M =
-0.60,0.71,1.39,-0.32,-1.05,0.12,1.33,0.30,-0.89,0.00,1.37,0.30
0.56,-0.41,-0.97,-1.11,-0.58,0.07,1.19,1.69,1.44,0.90,-0.34,-0.77
2.46,-1.71,-1.00,2.40,0.54,-2.49,0.46,2.61,-0.93,-1.70,1.93,1.38
-0.30,1.57,2.59,0.75,-1.10,-2.06,-0.62,1.31,2.21,1.20,-0.91,-1.62
0.19,1.12,1.82,0.74,-0.15,-1.22,-0.99,-0.08,0.87,1.47,1.11,0.32
2.05,-0.65,-1.00,1.25,1.22,-1.27,-0.94,1.66,0.98,-1.33,-0.38,2.10
1.53,1.35,-0.58,-1.11,1.07,1.38,-0.23,-1.17,0.34,1.80,0.17,-0.99
-1.60,-1.22,-0.29,0.64,1.78,2.03,2.00,1.42,0.76,-0.78,-1.55,-1.79
-1.24,-0.23,2.14,-0.61,-1.23,1.89,0.49,-1.67,1.41,1.36,-1.64,0.40
1.53,-0.18,-1.07,-0.18,1.60,1.00,-0.46,-1.12,0.13,1.64,0.82,-0.51
0.97,1.89,1.46,-0.48,-1.57,-0.95,0.83,1.78,1.12,-0.37,-1.38,-0.59
-1.19,-0.89,-0.12,0.57,1.48,1.63,1.63,1.25,0.71,-0.54,-1.20,-1.40
1.85,1.18,-0.87,-1.07,1.20,1.52,-0.11,-1.32,0.02,1.91,0.67,-0.92
1.76,1.12,-0.75,-0.97,1.18,1.37,-0.23,-1.21,0.22,1.78,0.40,-0.90
1.53,0.92,0.50,-0.54,-1.05,-1.22,-0.66,0.01,0.41,1.17,1.35,1.38
Rows and columns are counted from 1.
(1, 1) = -0.60
(7, 5) = 1.07
(12, 11) = -1.20
(13, 6) = 1.52
(3, 4) = 2.40
(10, 1) = 1.53
(1, 2) = 0.71
(7, 4) = -1.11
(7, 7) = -0.23
(4, 4) = 0.75
(3, 12) = 1.38
(5, 9) = 0.87
(13, 9) = 0.02
(6, 2) = -0.65
(3, 7) = 0.46
(9, 4) = -0.61
(10, 11) = 0.82
(6, 4) = 1.25
(10, 3) = -1.07
(7, 6) = 1.38
(4, 11) = -0.91
(3, 11) = 1.93
(11, 5) = -1.57
(4, 9) = 2.21
(15, 4) = -0.54
(13, 3) = -0.87
(6, 10) = -1.33
(9, 10) = 1.36
(9, 5) = -1.23
(2, 5) = -0.58
(5, 11) = 1.11
(9, 1) = -1.24
(4, 12) = -1.62
(5, 7) = -0.99
(12, 6) = 1.63
(4, 8) = 1.31
(10, 7) = -0.46

data =
[[-47.9  38.9 -67.1 -48.6  71.7]
 [  5.3 -34.9 -55.8  58.2  78.1]
 [-35.6  27.8 -33.7  46.4 -65.9]
 [-46.6  52.0 -64.8  -5.3  71.6]
 [-58.5  17.9 -61.2  48.6 -86.7]]
Indices start at 1.
row 1 col 1	-47.9
row 5 col 4	48.6
row 5 col 3	-61.2
row 4 col 5	71.6
row 2 col 4	58.2
row 3 col 1	-35.6
row 5 col 1	-58.5
row 5 col 5	-86.7
row 2 col 2	-34.9
row 2 col 3	-55.8
row 5 col 2	17.9
row 2 col 5	78.1
row 1 col 2	38.9
row 3 col 3	-33.7

x =
[[-58.3 -38.0 -18.3 -40.4 -29.0 -15.9 -47.0 -26.0 -24.0  28.4]
 [-66.8  12.7  40.2   8.6  -5.0  44.5  13.3  42.1  29.8   1.9]]
Indices start at 1.
(1, 1) => -58.3
(1, 6) => -15.9
(2, 1) => -66.8
(2, 9) => 29.8
(1, 5) => -29.0
(2, 4) => 8.6
(1, 3) => -18.3
(1, 8) => -26.0
(1, 7) => -47.0
(2, 6) => 44.5
(2, 7) => 13.3
(2, 2) => 12.7
(1, 2) => -38.0

grid =
[[155  64 157  99 136 128 153 151  93  70 115]
 [ 84 199 153 166 172  70 161  46  61 106 115]]
Indices start at 1.
(1, 1) -> 155
(2, 5) -> 172
(2, 2) -> 199
(2, 6) -> 70
(1, 8) -> 151
(2, 1) -> 84
(1, 10) -> 70
(1, 7) -> 153

m =
-0.7,0.4,0.2,-0.2,0.6,0.3,0.2,0.5,0.3,-0.2,-0.9,-0.5,0.0
1.0,0.3,0.2,-1.8,0.1,-0.9,-0.8,0.4,-0.1,-0.5,0.1,-1.0,0.1
-1.6,-0.1,0.2,0.1,0.6,-1.5,-1.3,1.3,-1.4,0.0,-1.5,-1.7,0.3
0.3,0.3,0.2,-0.7,0.7,-0.9,-0.3,-1.6,-0.1,1.3,1.1,-0.8,1.3
1.0,-1.1,0.2,-0.7,-0.1,-1.9,-0.2,0.7,-0.7,0.4,0.5,-1.5,0.0
-0.5,0.7,0.2,0.8,0.3,-0.4,0.7,-0.9,-0.3,1.7,1.4,-1.3,0.5
0.6,0.5,0.2,-0.6,0.5,-0.5,-0.6,-0.2,-0.2,-0.6,-0.5,0.5,0.6
0.0,-0.2,0.2,-0.2,0.0,-0.9,0.0,1.2,-0.3,-0.2,-0.5,-0.8,-0.5
0.2,-0.9,0.2,-0.6,0.8,-1.2,-0.4,-0.9,-0.2,0.9,0.6,-1.1,1.0
-0.1,0.0,0.2,-0.7,0.5,0.0,0.0,0.6,0.4,-0.3,-0.9,-0.9,-0.1
0.1,0.4,0.2,-1.0,0.0,-0.4,-1.7,0.8,-0.7,-1.5,-1.2,-0.1,0.1
-0.4,0.7,0.2,0.0,0.8,-0.1,-0.3,-0.5,-0.2,0.1,-0.4,0.0,0.9
0.8,0.3,0.2,-0.7,-0.2,-1.7,0.0,0.6,-0.3,0.6,0.7,-1.3,-0.3
Indices start at 1.
(1, 1): -0.7
(5, 4): -0.7
(11, 6): -0.4
(6, 6): -0.4
(3, 13): 0.3
(7, 13): 0.6
(13, 12): -1.3
(4, 8): -1.6
(4, 4): -0.7
(5, 11): 0.5
(6, 13): 0.5
(9, 12): -1.1
(12, 2): 0.7
(1, 4): -0.2
(11, 5): 0.0
(4, 3): 0.2
(13, 1): 0.8
(1, 9): 0.3
(13, 6): -1.7
(1, 2): 0.4
(3, 7): -1.3
(6, 1): -0.5
(8, 9): -0.3
(2, 1): 1.0
(10, 7): 0.0
(2, 3): 0.2
(5, 9): -0.7
(5, 10): 0.4
(8, 2): -0.2
(12, 9): -0.2
(3, 3): 0.2
(4, 11): 1.1
(3, 6): -1.5
(3, 10): 0.0
(1, 8): 0.5
(13, 11): 0.7
(11, 10): -1.5
(1, 10): -0.2
(9, 11): 0.6

X =
[[ 51.4  15.0  -1.2  13.7]
 [-69.2 -63.4  -6.4   2.8]
 [ 46.5  54.3 -44.2 -42.8]
 [ -6.8 -19.2  33.4  58.9]
 [-29.5 -11.7  24.6  18.6]
 [-25.4 -61.9 -20.3  23.3]
 [ 32.0  17.1 -43.9 -47.7]
 [  4.7   1.0  17.6  34.2]
 [ 36.9  28.0 -77.9 -60.2]
 [-18.6 -45.3 -17.4  28.7]
 [  9.9  26.5 -13.9 -18.7]
 [-22.2 -42.6  18.4  32.0]
 [  3.5  -4.5 -26.4   9.9]
 [ 19.6   1.1  40.7  54.0]
 [-16.7  31.2 -29.4 -77.7]]
Indices start at 1.
row 1 col 1 -> 51.4
row 9 col 3 -> -77.9
row 13 col 1 -> 3.5
row 5 col 2 -> -11.7
row 6 col 1 -> -25.4
row 9 col 4 -> -60.2
row 15 col 2 -> 31.2
row 1 col 3 -> -1.2
row 2 col 1 -> -69.2
row 12 col 4 -> 32.0
row 10 col 3 -> -17.4
row 13 col 2 -> -4.5
row 7 col 2 -> 17.1
row 2 col 2 -> -63.4
row 8 col 1 -> 4.7
row 2 col 3 -> -6.4
row 7 col 1 -> 32.0
row 12 col 2 -> -42.6
row 14 col 1 -> 19.6
row 11 col 2 -> 26.5
row 7 col 3 -> -43.9
row 8 col 3 -> 17.6
row 4 col 4 -> 58.9
row 9 col 2 -> 28.0
row 8 col 2 -> 1.0
row 4 col 3 -> 33.4
row 4 col 1 -> -6.8
